Rows are one point carried round by a steady rotation, each followed by how many ticks it has turned.
The counts run from 0 to 227.
[156,117,132,128,56,184,131,115,96,137,113,156,96,107,95,155,110,152,115,77,118,141,151,177,146,118,133,146,111,147,95,145,147,111,142,89,115,153,136,144,152,82,110,134,125,130,157]
118
[150,98,170,142,74,166,82,98,104,160,82,135,96,147,122,142,109,136,161,138,122,118,125,163,136,162,126,161,130,155,106,143,118,136,142,132,125,137,133,108,159,69,108,166,93,164,138]
88
[134,121,189,156,76,175,102,119,100,159,113,147,100,131,128,167,118,156,142,94,139,114,153,182,152,152,138,156,95,140,107,138,112,152,130,124,119,107,116,150,194,86,123,137,134,135,152]
221
[136,147,144,100,87,154,92,118,123,132,87,125,93,154,114,158,113,155,150,95,136,105,151,168,148,114,124,154,98,114,121,139,142,113,173,104,150,81,153,160,188,105,129,173,139,128,167]
210
[142,130,177,139,101,169,98,104,112,143,75,135,119,166,135,170,118,122,169,137,131,109,134,160,148,165,132,166,100,111,139,142,117,167,140,144,151,76,123,119,173,83,108,165,137,145,145]
76
[133,136,173,137,89,191,119,95,80,170,99,145,107,147,112,156,127,112,116,106,123,143,125,184,131,145,124,154,103,151,95,148,122,153,133,129,125,145,143,117,162,45,112,138,118,135,128]
102
[136,110,133,123,109,163,130,96,103,95,77,152,134,140,129,126,146,118,127,135,105,136,93,150,141,135,167,150,119,72,150,154,149,161,116,105,123,85,124,101,109,50,93,171,124,144,143]
164
[110,94,145,101,59,156,96,132,121,142,74,130,86,142,128,134,147,150,165,117,134,107,124,162,139,125,191,122,117,93,125,146,120,135,165,121,145,87,110,161,166,91,123,142,125,140,156]
226
[125,133,147,121,111,142,121,107,105,96,72,140,145,146,135,117,144,126,128,121,129,138,109,161,150,123,170,165,127,70,138,157,147,159,130,102,118,61,149,100,129,53,121,179,127,133,132]
47
[133,132,150,130,123,144,77,108,113,123,117,157,89,135,113,139,139,162,115,80,112,103,105,171,134,125,105,148,99,118,127,134,147,124,123,88,119,87,153,158,168,76,113,194,114,149,174]
68
[150,123,124,92,72,215,144,104,113,132,81,142,130,166,116,145,108,105,140,157,118,164,120,139,152,142,139,139,106,124,122,136,159,143,141,123,133,100,112,81,142,81,106,146,125,122,161]
10
[154,115,178,167,94,146,110,110,106,98,126,155,119,106,128,147,113,173,125,89,106,104,147,168,155,146,136,180,117,112,128,148,139,144,102,83,104,102,130,140,155,86,120,180,131,141,158]
53
[119,137,152,117,99,180,110,97,88,165,79,140,106,152,112,133,145,104,119,112,130,151,101,179,126,134,133,141,108,132,101,149,129,147,153,127,126,130,152,114,148,35,105,146,106,145,123]
100
[116,108,137,101,44,190,119,125,107,141,116,144,89,132,112,115,118,166,112,105,114,138,129,165,142,110,149,125,123,146,79,133,149,102,137,82,112,121,113,139,169,92,135,146,108,112,168]
121
[148,146,123,106,74,199,155,122,114,136,81,147,134,154,119,156,117,118,133,118,149,170,151,157,170,119,151,148,95,114,114,147,150,150,156,119,125,91,130,102,158,76,108,123,147,118,150]
128
[157,142,156,121,80,159,92,118,120,136,88,125,103,156,118,166,90,151,163,114,139,114,165,165,152,142,114,173,109,136,109,138,135,121,165,111,140,92,148,134,186,105,125,174,132,135,163]
208
[133,129,131,91,64,202,137,122,112,141,75,134,122,167,125,126,116,117,139,141,144,176,131,154,167,130,161,132,117,123,102,143,149,141,155,119,120,86,123,89,160,78,128,135,128,115,147]
126
[121,96,154,125,97,140,82,99,103,130,85,141,78,121,114,133,155,147,138,87,105,92,96,174,109,129,159,134,118,101,133,149,124,129,148,102,140,124,130,170,138,63,109,172,106,164,146]
83
[135,133,127,116,84,189,150,119,102,114,113,167,115,114,114,158,142,147,98,69,124,140,134,173,154,104,153,130,87,100,116,150,154,139,129,86,122,106,127,150,157,73,111,128,146,115,163]
132
[120,83,124,99,54,202,116,109,115,130,119,151,85,135,115,110,127,155,116,129,97,140,104,148,130,128,149,110,123,135,101,127,157,105,123,92,117,125,92,129,149,90,117,150,99,127,180]
5
[152,143,171,137,95,138,120,104,102,107,81,126,121,134,122,178,111,131,150,100,118,94,161,169,140,128,141,190,106,92,138,158,130,148,150,111,159,99,147,139,152,83,114,176,156,133,143]
195
[152,143,160,123,82,176,123,108,113,96,128,146,127,142,125,142,95,155,119,123,106,127,154,160,156,134,114,174,105,121,114,133,163,126,103,84,118,75,120,110,176,108,134,188,137,103,180]
40
[143,96,167,143,79,162,77,98,103,155,79,135,89,146,123,127,123,133,156,134,122,118,108,165,127,163,142,153,136,152,105,142,117,138,145,126,120,140,134,113,148,62,109,165,89,168,138]
87
[112,115,130,84,50,198,122,123,115,142,89,134,107,162,124,102,120,139,129,143,134,162,124,154,154,120,164,122,127,133,89,135,151,124,154,110,114,90,110,104,162,82,139,140,111,113,153]
124
[169,101,134,135,51,195,147,122,119,109,99,152,131,128,125,162,99,144,154,135,127,141,157,142,183,147,163,152,110,115,133,145,148,147,132,112,114,98,104,102,144,101,101,135,143,126,171]
142
[132,94,155,116,80,136,83,122,128,105,87,130,107,146,135,105,122,168,158,140,116,98,121,151,145,140,161,151,145,100,132,141,142,119,138,96,122,61,121,126,151,97,136,196,112,146,165]
58
[102,100,148,89,43,175,125,121,108,139,75,120,96,144,129,128,139,133,148,130,120,122,133,168,122,112,194,129,124,96,104,154,124,130,166,113,153,109,106,140,148,81,131,137,128,123,134]
110
[152,121,177,142,74,149,79,111,104,145,81,124,111,151,127,127,96,155,159,131,138,128,144,169,151,158,134,179,141,148,101,146,127,127,148,118,115,107,151,102,166,82,130,178,108,149,136]
205
[128,123,133,82,76,173,101,105,119,142,86,124,76,162,103,156,119,131,148,111,114,102,132,164,118,117,123,135,94,119,121,133,140,108,171,112,171,109,130,161,170,96,115,167,125,131,174]
94
[144,112,142,142,108,169,134,94,94,98,81,156,139,131,124,131,144,112,127,126,106,137,95,150,143,140,159,161,120,81,150,154,145,165,112,107,116,98,131,95,108,48,89,169,124,149,143]
165
[151,124,137,126,93,164,119,100,98,101,92,154,133,136,117,102,115,137,112,125,113,162,108,159,156,133,134,165,141,125,108,153,165,128,115,87,84,109,149,76,117,57,116,185,103,138,140]
35
